(in the rows, 128 means zero)
Each path below is one point turned by a fixed rotation once a step. After each direction that follows a path, write how fast that rotation turns it, in degrees per step (0 if it stays still).
Each turn is a multiple of 5 degrees from 10 to 175, or 0.
Each row of a path follows its step; steps can be skipped.
Path 1:
step 0: [134 128 121 130 139 132 140 123 134 136 132 128 125 131 130 128 129 127
 132 121 130 130 135 130 129 131 136 119 124 129 129 125 133 140 130 138
 134 126 129 124 117 121 125 130 131 129 125 130 117 124]
step 1: [127 131 118 127 133 126 131 124 139 124 138 124 124 135 125 127 126 131
 127 122 131 123 130 132 126 129 120 128 130 133 117 130 129 126 130 126
 124 128 129 135 129 126 119 132 121 112 130 136 139 127]
step 2: [135 129 131 120 128 114 128 119 131 126 135 133 124 126 124 114 126 125
 128 127 116 139 132 128 130 135 128 133 128 128 135 129 133 136 120 128
 126 123 131 131 130 129 133 124 124 125 132 122 130 124]
step 3: [127 123 133 127 138 127 129 130 130 137 129 125 116 137 125 127 127 130
 141 134 122 129 120 127 127 122 128 123 125 132 127 126 131 139 130 128
 134 122 126 132 117 126 127 130 131 118 119 125 122 128]
step 4: [134 131 126 119 131 123 122 133 132 132 131 131 135 123 123 129 123 129
 122 122 128 117 128 130 119 128 123 126 130 129 129 119 122 136 125 125
 127 133 124 128 122 129 117 130 123 115 126 126 142 129]
step 5: [127 134 130 116 133 124 132 129 129 133 130 136 125 121 127 127 123 132
 131 120 126 144 134 130 139 129 133 126 128 132 138 123 133 129 131 130
 130 123 132 121 136 120 125 129 132 122 128 123 133 126]
step 6: [133 132 120 131 133 129 133 126 134 135 131 119 129 130 127 132 127 120
 141 126 131 135 132 122 129 122 129 123 121 130 128 124 135 131 131 132
 135 125 125 134 116 128 126 135 120 127 120 137 131 121]
step 7: [134 133 124 124 131 118 127 123 133 122 127 124 122 123 133 124 124 128
 125 123 129 127 131 131 123 132 123 122 133 139 120 126 131 134 126 134
 123 134 121 133 129 129 118 131 120 118 141 126 128 131]
step 8: [133 129 130 120 130 125 129 121 131 123 139 133 122 135 131 124 117 137
 133 127 119 135 136 135 135 135 125 124 128 121 131 127 133 132 127 127
 131 126 135 126 120 120 135 123 128 124 125 124 125 125]
step 9: [129 121 126 127 141 126 129 117 139 139 129 131 126 133 119 131 129 124
 132 126 132 126 126 130 121 123 130 128 130 131 123 128 126 138 123 124
 128 116 125 131 120 128 129 131 132 119 123 136 127 122]
step 10: [136 138 129 127 136 121 128 134 127 127 134 125 124 129 121 119 124 124
 121 128 121 128 126 129 122 132 126 132 126 128 130 126 127 132 128 126
 125 128 127 125 136 123 112 131 124 112 128 124 136 130]
Directions:
[129 129 128 126 125 127 129 127 124 127 130 131 128 128 128 131 128 129
 127 128 127 128 129 127 126 128 126 127 128 129 127 130 128 128 126 130
 129 129 128 128 131 124 129 126 127 127 127 128 131 128]  120
[128 127 128 128 128 129 126 128 128 129 128 129 128 130 131 130 129 129
 127 128 132 126 130 128 127 129 127 125 129 129 129 127 127 128 127 127
 128 129 130 124 124 128 130 125 129 125 128 124 127 128]  85
